Each path is a new rotation, seen through one point. The rows after it are directions, each followed by how far the rotation turns it, in deg/step (0 if it stays put).
Each turn is a multiple of 5 degrees from 10 to 175, or 0.
Each row of a path follows its step; steps can be skipped.
Rotation 1:
step 2: [-4.04  0.60  1.89 -1.77 -1.31 -0.97  2.08  2.19  0.60 -0.32  0.22 -0.30
  1.59 -0.52 -0.81 -2.10  0.30 -2.02  1.43  2.36  2.43 -0.62  1.35  2.18
  0.12 -2.56  1.31  0.10  0.62 -1.24 -0.29  0.34  0.11 -0.10 -0.15 -0.37
  1.80  0.06  2.52 -0.58  0.57  0.28  0.20  1.07 -0.40  0.18  1.11 -2.03
 -0.58  1.26 -1.03  1.59 -2.46 -0.79 -1.66  1.05 -0.58 -0.85 -0.11 -1.55
 -0.40  0.71 -0.59 -0.72  0.03  0.10 -2.20  1.04]
step 3: [-0.44 -1.47  2.61 -0.19  0.58 -1.77  1.54 -0.43 -1.42 -0.07 -0.43 -1.67
 -1.11  0.50 -0.76 -2.69  1.24  0.39  0.26  0.28 -0.93 -0.93  0.92 -0.77
 -1.33 -1.42  3.12  1.17  1.40 -0.80 -2.37 -0.88 -0.77 -1.89  0.15  0.60
  1.37 -0.01 -0.89  0.08  0.37 -1.32 -0.55 -1.55 -3.66  1.03  0.04 -2.21
  0.82 -0.03 -1.15  0.88 -0.24  1.82 -3.26 -1.36 -2.33 -0.37  0.66 -1.66
  0.82  0.42 -0.06 -0.54 -0.04  2.30 -0.17 -0.91]
step 4: [ 1.99 -0.16 -0.23 -0.16 -0.53 -0.03 -0.33 -2.17  0.40 -1.36 -0.95 -4.28
  1.15 -1.86 -3.28 -2.44  1.91  0.52 -0.43 -0.63  1.04 -3.33 -0.96 -0.62
 -0.15 -2.25 -0.55  0.21  0.40  0.16  0.17  0.92  1.26  0.56  0.51  0.77
 -0.13  1.24  0.61  0.87 -0.23  0.27  0.62 -2.55 -1.04  1.23  2.09 -0.91
  0.63  1.42 -0.07 -0.47  0.45  1.76 -0.50 -0.94 -1.84  2.70  1.71  0.82
 -1.40  0.39 -1.24 -1.50 -0.42  0.47  0.00 -0.56]
step 5: [-0.89  1.36 -0.93 -0.86 -1.47 -1.02  0.07 -0.72  2.16 -1.20  0.30 -1.14
  1.38 -0.18 -0.08  0.67  2.77  0.08 -1.87 -1.35  1.15 -1.79  0.15 -1.46
 -1.89 -2.07  0.52 -0.60 -1.08  0.83  0.51 -0.57  0.85  1.11 -1.61  1.33
 -2.98 -1.82  2.14 -0.48 -0.83 -0.82 -2.48 -0.34 -0.38  0.07  2.33  1.27
 -2.07  1.88 -1.12 -0.78  0.56  0.82  0.35 -2.26 -2.70 -1.20  1.17 -1.54
  0.67  0.28  0.14  0.96  1.58 -0.12  1.62  1.21]
step 6: [-1.23  2.03  0.97  1.44 -1.41 -0.86  1.90  0.83  1.64 -1.35 -1.67 -0.33
  1.73  0.01  2.06 -0.67  2.86  0.28  0.12  1.13  1.66  1.22 -1.08 -1.55
  0.05  0.73  0.70 -0.10 -0.80 -0.12 -0.54  0.99  0.84 -0.67 -4.17 -0.33
 -0.25  1.30 -2.08  2.01 -0.60 -1.49 -0.23 -1.87  0.70  0.47  2.49  1.20
 -0.92 -0.94 -1.39 -0.79 -1.51 -0.14  0.48 -2.68 -0.36 -2.03 -0.80 -0.10
 -0.56  0.41  1.29 -2.11  1.05 -1.60 -0.92 -0.37]
step 8: [-0.89 -0.40  0.80 -0.90 -0.68  0.72 -1.59  0.63  1.30 -0.68 -0.48 -1.22
  1.63  0.70  1.08 -0.88 -0.03 -1.15 -0.50  1.28  0.06 -0.14 -2.24  0.88
  1.64  1.56  3.93 -0.13  0.65  0.21 -1.58 -0.28  0.12  0.62  0.74 -1.41
 -1.54  2.12  2.71 -1.90 -1.23 -0.93 -2.68  1.36 -0.24 -0.78  0.12 -1.79
  0.62  0.65  1.28  0.41  0.90  0.09 -0.06 -0.99 -1.36  0.39  0.69  1.63
 -2.77  1.58 -2.11 -0.43 -1.28 -3.32 -0.30 -1.30]
step 9: [-1.48  0.24  1.19  0.13 -2.17 -1.74  2.65  1.28 -0.51 -0.13  0.35  0.90
  1.41 -0.09  1.72 -0.96 -1.33 -1.54  0.85 -1.02  0.86 -1.13 -0.81  1.74
 -1.39 -2.67  2.05 -1.16 -0.84 -0.15 -1.36  0.00 -2.26  0.93  0.85 -0.45
 -2.05  2.08  2.73 -1.47 -0.70 -0.77 -0.40 -1.03  1.00  0.83 -0.89 -0.17
  2.81  0.49 -3.33  1.44 -1.42 -0.21  0.14 -1.46 -0.42 -0.52  1.41  0.53
 -0.60 -0.10 -1.47  2.04 -0.69  0.29 -0.98 -1.84]
step 10: [-0.69 -1.99  1.32  0.80 -4.22 -1.89  1.38 -0.90 -1.45 -0.57 -0.14 -0.25
  0.75  0.52 -0.40 -0.59 -0.16  0.04 -0.71 -0.38  1.38  0.57 -1.00 -0.29
 -1.45 -1.43  0.60  0.02 -0.83  1.35 -0.88 -0.49  1.54  0.99  0.79 -1.46
  2.67  1.56  1.07  2.57  0.41 -1.75  0.83 -1.07 -2.04  0.54 -2.48 -1.72
 -0.36  0.85 -1.78  2.79 -0.61 -0.80 -0.97 -1.62 -1.51  0.37 -1.46 -0.09
 -0.28  2.23  1.54 -0.36 -1.98  1.14  0.84 -0.37]
step 11: [ 0.33 -0.36 -0.44 -0.02 -2.36 -1.00  1.25 -3.02  0.50 -1.76 -0.30 -0.22
  0.39 -0.44 -2.55 -0.74  2.45 -1.50  0.67  1.30  0.77  0.13  1.51  1.24
 -1.86 -0.96  0.07 -1.24  0.99  1.09  2.07 -0.77 -0.46 -3.62  0.75 -0.06
  0.99 -0.46  1.17 -1.01  0.16 -0.16  0.43 -0.11 -0.83  1.21 -0.42 -1.73
 -0.24  0.01 -0.22  0.94  1.14  0.55 -0.16 -3.88 -1.32  2.68  1.47  1.78
  1.71  0.24  0.04 -2.43 -1.16 -0.96  1.01  0.40]
[ 0.13 -0.16 -0.04 -0.25  0.06  0.03 -0.10  0.43  0.12 -0.04  0.45 -0.34
 -0.20 -0.18 -0.12 -0.58 -0.06  0.26 -0.22 -0.17 -0.04  0.14  0.02 -0.04
 -0.49  0.28 -0.11  0.47  0.38  0.26 -0.08 -0.07  0.30  0.15  0.14  0.10
  0.03  0.51 -0.55  0.11 -0.87 -1.02 -0.11  0.17 -0.21 -0.45  0.03 -0.10
 -0.21  0.34  0.27  0.63 -0.39  0.18 -0.07 -0.03  0.23 -0.02 -0.39  0.38
 -0.24 -0.30  0.65  0.64  0.23 -0.51  0.19  0.27] : 170
[ 0.90 -0.03 -0.30 -0.41  0.60 -0.17  0.08 -0.11  0.67 -0.22  0.04 -0.09
 -0.02  0.56 -0.28 -0.14  0.08  0.02  0.03  0.31  0.34 -0.17 -0.12  0.44
 -0.11  0.09  0.06 -0.01 -0.30  0.57  0.03 -0.05 -0.29  0.34  0.70 -0.14
 -0.19  0.29  0.14 -0.45 -0.01 -0.29 -0.19 -0.22  0.13 -0.20  0.34 -0.04
  0.18 -0.44 -0.10 -0.55  0.56  0.53  0.40  0.24  0.10  0.18  0.14 -0.48
 -0.50  0.01 -0.36  0.22 -0.57 -0.14  0.28  0.45] : 95
[ 0.23  0.27  0.69 -0.17 -0.02 -0.13  0.62  0.19 -0.47  0.23  0.04  0.17
 -0.31  0.01  0.09  0.17  0.16  0.01  0.36  0.20 -0.01  0.25  0.13 -0.58
 -0.33  0.02 -0.06 -0.16  0.76 -0.14  0.03  0.00  0.08 -0.07  0.26 -0.15
  0.25 -0.73 -0.19  0.59 -0.20 -0.28  0.45 -0.34  0.06  0.08 -0.33 -0.34
  0.06 -0.33 -0.32 -0.26  0.01  0.06  0.19 -0.19  0.05 -0.11 -0.41 -0.64
 -0.18  0.73  0.09 -0.18 -0.44 -0.70 -0.28  0.67] : 95
[-0.41  0.08 -0.01  0.16  0.09  0.15 -0.23 -0.43  0.45 -0.09 -0.16 -0.13
  0.54  0.29  0.10 -0.27  0.10 -0.13  0.06 -0.22 -0.03  0.82  0.43  0.02
 -0.07 -0.61  0.06 -0.06 -0.39 -0.45 -0.52  0.13  0.57 -0.47  0.57 -0.22
 -0.02 -0.15 -0.28  0.43 -0.10  0.01 -0.14 -0.08 -0.26 -0.28  0.34 -0.01
  0.56 -0.19 -0.20 -0.29  0.09  0.34 -0.06  0.30  0.62  0.26 -0.49 -0.09
  0.62  0.25  0.55  0.35 -0.47  0.09  0.05 -0.50] : 100
[ 0.50 -0.29  0.23  0.09 -0.20  0.52 -0.44  0.53 -0.31  0.14 -0.19 -0.03
  0.25 -0.02 -0.39  0.46  0.34  0.35 -0.16  0.58 -0.10 -0.02  0.22 -0.64
  0.71 -0.18  0.33 -0.03 -0.18  0.03 -0.27 -0.04  0.29 -0.08  0.30 -0.48
  0.15  0.40 -0.30 -0.24  0.08 -0.40 -0.26  0.30  0.13 -0.14  0.09  0.16
  0.59 -0.23  0.16 -0.01 -0.30 -0.53  0.29 -0.27 -0.78 -0.27 -0.27 -0.29
 -0.11  0.24  0.32 -0.19  0.01  0.44  0.69  0.00] : 160
Rotation 2:
step 0: [-3.41  0.50  0.15  1.21 -2.15  0.27  0.33  0.34  0.12 -0.49 -2.25 -0.10
  2.28 -1.24  0.86  0.25 -1.91 -0.75  0.63  0.21 -0.29  0.71 -1.72 -0.35
 -2.02 -0.83 -2.11  0.10  0.04 -0.36  2.39  1.70  1.08 -0.51 -0.05 -1.86
  0.58 -0.08 -1.93 -0.71  0.60 -0.47 -1.49  1.41  0.54 -1.42 -0.33 -1.62
 -1.98  0.65 -1.38  0.85  0.79 -0.22 -3.48  0.27  2.27  0.31 -0.46 -0.02
  0.20  2.12  0.95 -2.55 -1.68  0.81  1.20  1.42]
step 1: [ 0.58  2.75 -0.57 -0.17  2.31 -1.02  0.82 -0.55  0.20 -1.28 -1.69 -0.94
  2.88  0.05  0.16 -1.93  0.45  1.05 -0.40 -0.43 -0.65  0.16  0.68 -0.62
 -1.06 -1.26 -0.45  0.40 -1.48  1.43  1.97 -2.05 -1.02 -0.36  0.27  0.26
 -0.97 -1.79 -1.15  1.04  2.01  0.29  1.18 -2.25 -1.55  0.43 -1.54  0.09
 -1.79  0.82  0.04  1.41 -1.57 -2.40 -0.84  0.34 -2.85 -0.23  2.65 -1.23
  0.18  2.17  1.16 -1.80  1.70  1.13 -1.02  0.08]
step 2: [ 0.78 -3.84  1.41 -0.58  0.51 -0.38 -1.00  1.77 -1.59 -0.99 -0.10 -0.09
  0.49  0.65 -2.91 -1.11 -1.51  0.06 -0.79  0.70  2.24  1.03 -1.38  1.01
 -0.68  0.51 -2.03  0.02 -1.53 -0.60 -0.25  1.29 -0.36  0.41 -0.93  0.44
  1.98 -0.50  0.98 -0.86  1.96 -1.19  1.91 -0.53  0.61 -0.93  1.17 -1.79
  2.20 -1.31  0.29 -1.26  1.12 -1.47  0.29  1.03 -3.35 -1.77  1.67 -0.61
 -0.26  0.11  0.23 -0.53  2.77  0.51 -1.22 -0.61]
step 3: [ 0.28 -1.58 -3.46  1.59  0.63  1.00  0.53  2.99  1.61 -1.06  0.90  0.02
  0.18 -2.93 -0.17  1.29 -1.59 -0.17  0.95  2.37 -1.60 -0.33  0.26 -1.05
  0.66 -0.61 -1.89  1.63  0.90 -0.65  0.06 -0.26 -0.65  1.03 -1.07 -2.10
  0.28 -0.60  0.92 -0.81  0.27 -1.62 -2.14  0.63  2.43 -1.88 -0.41  1.13
 -0.94 -0.66  0.85 -2.05  1.01 -0.72  0.17 -0.38  1.23 -0.34 -0.01  0.57
 -0.04 -0.16  4.03 -0.17  1.69 -0.47  0.03 -0.88]
step 4: [-0.49 -0.64 -0.51 -0.02  1.38  2.26 -0.69 -0.01  0.79  0.13 -2.25  1.01
  0.45  0.56  0.93 -0.09  1.79 -0.41 -0.84 -1.06 -1.85 -0.97  0.49 -1.47
  1.76 -0.62  0.21  1.29 -2.17 -0.92  0.09 -0.24 -1.73  3.31  1.25 -0.70
  1.16 -0.12 -1.63 -0.71  1.24 -0.72  1.25 -2.39  0.19  0.34  0.29  2.78
 -4.27  0.02 -0.15 -1.50 -1.74 -0.32 -0.26  1.69  0.37 -0.91 -1.32 -1.40
  2.38 -0.83 -0.93  1.76  0.26  0.02 -0.30  1.25]
step 6: [-1.64  2.06 -0.08  2.99  0.13 -0.86  1.18  0.33 -0.62 -0.78  0.40  1.36
  1.06 -0.22 -1.68  3.15 -2.37 -0.90  2.40  0.87  0.16 -0.24  0.92  0.00
 -3.04  0.58  1.74  0.38  1.67 -0.04  0.89 -0.35  0.63 -0.99 -1.65 -1.04
  1.73 -1.37  0.07  1.38  0.69  0.22 -0.83 -1.03  1.29  1.18 -1.39  0.15
 -1.94 -0.02  1.73  0.20  1.63 -0.24  0.72  0.42 -2.68  1.01 -1.03 -0.65
  0.53 -3.20  0.31 -0.88  0.48  0.55  2.06  0.32]
step 8: [-1.07 -1.02  0.21 -1.59 -1.71  2.90  0.48 -0.08  0.62 -1.32 -1.75 -2.45
  1.76 -0.23 -0.86 -0.22  0.88  2.63  1.63  0.98 -0.36  0.36  0.41  0.89
  1.16  1.64 -1.59  0.45  0.73 -0.44 -1.99  2.77  1.10  0.99 -0.20 -1.30
  0.05 -2.00  0.94  0.69 -0.03  1.34 -0.13  0.90 -1.15 -0.07 -0.81  0.33
  0.09  0.06  1.94  1.79  0.41 -0.33 -1.89  1.14 -0.95 -2.56 -0.09 -0.03
  0.69  2.88 -0.31 -1.94 -0.30  0.10 -0.07 -3.17]
step 10: [ 3.08  1.79  1.19 -1.70 -0.38  1.35  1.75  1.77 -2.32  0.66  0.43  1.98
 -0.01 -1.00 -0.91 -0.86 -1.83 -1.20 -1.87 -0.09 -0.76  0.55 -0.18  1.16
  0.32 -1.27 -0.43 -1.20 -3.49 -0.17  0.18 -0.18  0.26  1.33 -1.27 -2.29
  1.54  0.39  0.90 -2.07 -0.94 -1.82  0.12 -0.48  0.67  0.52  1.92 -0.80
 -1.60  2.50  0.51  0.47 -0.10  1.77 -0.96  0.65  0.18 -1.27 -0.42 -1.64
 -0.86  0.65  1.15  0.51  2.44 -0.45  1.35  0.91]
step 11: [ 0.75 -0.94 -0.98  2.32 -0.23  0.01 -0.51 -0.13 -1.24  0.47 -1.49 -1.61
 -0.03  0.45  0.00  1.19 -1.13 -0.47  0.56 -1.35  0.26 -2.91  1.27  1.25
  0.48 -1.64 -1.05 -0.56  0.04 -0.32 -0.64 -2.26 -1.88  0.96 -1.25 -1.81
  0.34  0.92 -0.63 -0.67  0.16  0.93  0.98  0.62  0.43  0.84  0.18 -2.40
 -2.66  1.31  0.71 -0.69  0.76 -2.93 -0.91  0.26  1.27 -2.64 -1.96  2.27
  0.18  0.74  0.41 -2.59  0.14 -1.07  0.54 -3.80]
[ 0.54  0.51  0.51 -0.42 -0.08 -0.87  0.22  0.35  0.12 -0.21 -0.20 -0.40
 -0.16  0.09 -0.04 -0.35  0.12  0.26 -0.22  0.32  0.01 -0.19 -0.43  0.67
  0.15 -0.75 -0.13  0.01 -0.21 -0.17  0.44  0.19  0.29  0.29  0.23 -0.29
  0.08  0.03  0.04  0.05  0.44 -0.12 -0.16  0.07  0.05 -0.59 -0.20 -0.21
 -0.35 -0.34 -0.36 -0.06 -0.30 -0.09  0.07  0.18  0.50 -0.47  0.38  0.51
 -0.07 -0.58  0.10 -0.46  0.40  0.00 -0.03 -0.37] : 40
[ 0.22 -0.50  0.67 -0.50  0.18 -0.09  0.09  0.13  0.09  0.27  0.34 -0.20
  0.45 -0.17 -0.36  0.15  0.15 -0.13  0.14 -0.66  0.43 -0.02  0.14  0.69
  0.27 -0.14  0.22 -0.15 -0.25 -0.28 -0.38  0.00  0.21 -0.40  0.02  0.53
  0.02 -0.19 -0.29 -0.09  0.25 -0.07  0.21  0.10 -0.05  0.35 -0.10  0.49
  0.17 -0.02  0.56 -0.57  0.22 -0.05 -0.53  0.14  0.14 -0.86 -0.51  0.23
 -0.63  0.37  0.21 -0.20 -0.22 -0.07 -0.24  0.38] : 125
[ 0.33 -0.06  0.14 -0.23  0.03 -0.11 -0.20 -0.08  0.18 -0.15 -0.16  0.39
 -0.60  0.29  0.27 -0.09  0.02 -0.14 -0.16  0.62 -0.34  0.34  0.54  0.10
  0.41 -0.39  0.01  0.31  0.08 -0.63 -0.43 -0.38 -0.31  0.31 -0.59 -0.22
 -0.19  0.49 -0.51  0.15 -0.05 -0.22 -0.04 -0.09 -0.07  0.03  0.67 -0.19
 -0.27  0.34  0.42 -0.23  0.49  0.55  0.40  0.38  0.49 -0.49 -0.15 -0.38
  0.21 -0.04  0.40  0.34 -0.53  0.26 -0.04  0.07] : 60
[-0.42  0.17 -0.03 -0.23  0.41  0.09  0.03  0.16 -0.26  0.45 -0.10  0.06
 -0.24  0.23 -0.17 -0.04 -0.38 -0.49  0.08  0.64 -0.10  0.06  0.04  0.14
  0.54  0.21 -0.36  0.52 -0.15 -0.69 -0.19 -0.06 -0.10 -0.12  0.04  1.17
 -0.20 -0.32 -0.06  0.44 -0.01 -0.18  0.46  0.32  0.52 -0.04 -0.55  0.31
  0.22  0.12 -0.51  0.38  0.20  0.00  0.27  0.17 -0.23  0.02  0.10  0.44
  0.14  0.30  0.14 -0.19  0.29  0.00  0.45 -0.56] : 70
